Each named move below is a turn or a mirror, shown by a few rows before and after it. Which moves, in which order, take the first row of each later pair to the second? The first pair is answered.
move k803:
[ -3  -7   6  -3  -9   1  -4   5   7  10  -1 -10]  ->  [-9 -5  8  1  0 -2  2 10 12  6  2 -4]
[  2  -2  21 -18 -11  -7 -16  21   7   6   4 -24]  ->  [ -7   2  24 -10   4 -10  -7  30  16   0  10 -14]
[ -7  13 -19  18  -3   0 -11   6  -5   9   3   7]  ->  [ -5  13 -20  17  -6   1 -12   6  -7  10   3   4]
move k524:
[-23  -2  -4   9  -2   9   0  -7 -16   9  -9  -8]  ->  [-27  -1  -4   7  -7  12  -2   2 -11   8  -8  -9]
[ 12 -35  26 -22  34 -24  -3  -9  16  -2  28   3]  ->  [ 22 -37  20 -17  33 -22  -5 -31  -5   3  20   0]
[ 12  -4 -12 -12 -29   1  -6  32  17  -7 -14  -3]  ->  [  9  -4  -5 -12 -12  -7   2  38  29 -13  -5   5]
move k427:
[ 22 -12 -16  -1  -8   4  11 -14 -14 -10 -15   4]  ->  [ 24 -19  -5  -7  -1  -5  13 -20 -10  -7  -9   3]
[  8 -20  17 -14  20 -15  -3 -16   3  14   1 -13]  ->  [-19  -8   7  17  32  -6  14  -6   0   6  -9   7]
[-16 -10   9  -2   6  -7  10   9  -2   2   8   2]  ->  [-20  -2  -2   5  -4   3   9  15  -5  -3   1   4]
[  6   7 -25   5 -21  14  -3  -2   1  -1  -8 -22]  ->  [ 16  -9  -4 -14  -9  -3  -6 -14   8   6   5 -31]
Now pairs of rows:
(two moves a pair)
[  0  -4   8  -1  18 -12   7   2  15  -5  12   8]  ->  [ 16  -9   2  -6   5  -8  -4 -23  -8   5   2  -3]	k524 then k803
[ 26   5 -16  15 -19  14   6   2  18   3 -14  11]  ->  [ 28 -12  10   4   7  -9  11 -12  28  11   1   8]	k427 then k427
[ -6  -4   3   8 -21   3  -8   2   9   2   1  -2]  ->  [-10  -3   7  14  -5  -4   1   5  15  -2   6   7]	k803 then k524
[-27  -2   7   7 -13   6  -1  10   6   6  -9  -3]  ->  [-22   1   2   3 -18   8  -5  16   8   2  -8  -4]	k524 then k427
[ 15 -14  16 -16  18 -23   0 -24  -4  14  18   0]  ->  [-13  19 -26  26  -3  12   8   0 -19  -2 -11  19]	k427 then k427
[-9 -4  9  0  3  6 10 13 12  1 12 -2]  ->  [  7 -10   5  -8  -9   8  -1  -6  -6  11   6 -14]	k524 then k803
[-12  -5  10 -17 -29   4  -4  20  25  -2   6   0]  ->  [ -6  -8  20 -10  12 -16  13   2  26  -6  18  15]	k524 then k524
[ 12  14  12 -23  11  -4   4   1  17 -19  22   9]  ->  [ 24  10   7 -16  15  -5   4 -26  -7 -13  13   8]	k524 then k524
[  8 -14  14 -12  14 -10   2 -10  -3   7  11 -12]  ->  [-14  -2   4  14  24  -2  16   1  -4  -1   3   5]	k803 then k427
[ -1  -9  13 -11  15  -3  17  -7  11  -2  -7   0]  ->  [  2  -4  -3  -7  -9  13   8 -12  -6  -1 -23  -7]	k427 then k803
[ 13   6 -18   4  -9  17   0 -12 -12   3  -8  -3]  ->  [ 20  -7   2 -19  -9   6  -6  -9   3   8   6 -11]	k524 then k427
[-12  -9   6  21  17  -1   6 -16   0   0   3   7]  ->  [ -4  -4  -9  21  -6  12  -4 -17 -15  -1  -8   1]	k524 then k427
[  7   2 -14   2  -4   9  -3  -5  -8  -2  -5   5]  ->  [  8  -8   1  -5  12  -4   0 -12  -2   4   3   4]	k427 then k427
[ 18   1  13  -4  27 -12  12 -14   0  -7   3   7]  ->  [  8  13  -7  16  15   6  13 -13 -15  -9 -15  12]	k427 then k524
[ -7 -11   8   4  -3  -5  -5 -27 -19  19 -11  -9]  ->  [-13 -14  13   0  -7  -5  -7 -19 -13  21  -9 -13]	k524 then k427
[-33  -9   0  27  20 -11  16 -20 -20  19 -19 -13]  ->  [-39  -6  -6  21 -10   4   3  -5 -19  21 -27 -25]	k524 then k524
[  4  12 -12   0   4   8   9  10   7 -11  -4   6]  ->  [ 16   1   0 -17   6  -3   4   2  10  -5   5  -2]	k427 then k427
[-17  -8  10  14  11  -6   6 -24 -20  14  -9  -1]  ->  [-22   3  -6  16 -18  12  -3  -6 -20  10 -19  -4]	k427 then k524
[-20  -9   8   1  -1  -1   9  20  33  -4  10  -4]  ->  [-10  -4  -3  -6 -22   8   0  24  27  -6   6 -11]	k427 then k427
[ -7  19 -14  12  21  -9   5  10   9   7 -24  -3]  ->  [  5  16 -18   6   5  -5  -5  -3  -6  14 -30 -13]	k524 then k803
[ 13 -24  21 -13   9   0  -3  18  19  -6  21 -15]  ->  [ 17 -26  10  -9 -18  15 -15   0  -8   5   0 -29]	k427 then k803
[  0   0   0 -13  -9   2  -1  19  13  -6   9  -3]  ->  [ -4   4   0  -3   7  -1   8  17  14 -10  10   5]	k524 then k427
[  1  26 -10   8 -16  -3  13  10  -5  -2  -3  -8]  ->  [  3  24  -9   3 -21  -2  11  11  -4  -2  -2 -12]	k524 then k803
[-27  18 -17  39  31 -13  16  17  26  -6  13  34]  ->  [ 25 -23   8 -16  -6 -25 -23 -46  -9  34  10 -22]	k803 then k427
[ 36  17 -34  11  -5  -6   3   7  -9  -7  -7   0]  ->  [ 25  21 -32  15   3  -5   9  23   5 -12  -2   7]	k524 then k803
[ 26   5 -11 -10 -13   3 -11  -4  -3  -2  -3   1]  ->  [ 18   6  -6 -13 -13   3 -10  12  11  -6   3   2]	k524 then k524
[ 3  4  3 13  9 -6 11 -2  3  0 13  4]  ->  [ 11   2  -1  11  -2  -3   5 -13  -9   5   6  -3]	k524 then k803
[  6   7 -14  11   0  -3 -11   1   5  -3  15  -6]  ->  [ 5  3 -8 11  8 -7 -8 -2  8 -1 18 -6]	k427 then k427
[ 20   1 -32  12  -9  -1   1  -5 -11 -20  -7   8]  ->  [ 34 -12 -15 -13 -13 -12  -9  -8   0 -14   5  -6]	k524 then k427
[ 23   9 -13  -5   0   5   0  -3  -5  -7   6   7]  ->  [ 21   9  -9  -4   6   2   3   0   2 -10   9  10]	k803 then k427
[-10  -1  10   7  25 -10  15  -8  12   2   5   7]  ->  [  7  12 -19  -1 -22  16  -6   3   1  -4  -9  -4]	k427 then k427
[-21 -12   7   7 -17   6  -8  -4  -7  17 -16 -22]  ->  [-27   1  -5  14 -19  13  -5  16   1   5 -16 -12]	k803 then k427
[  7  13  -7  -5   2   5  -4  -2   1 -17   5  12]  ->  [  9   8   2 -10   7  -3  -3  -6   5 -14  10  10]	k427 then k427
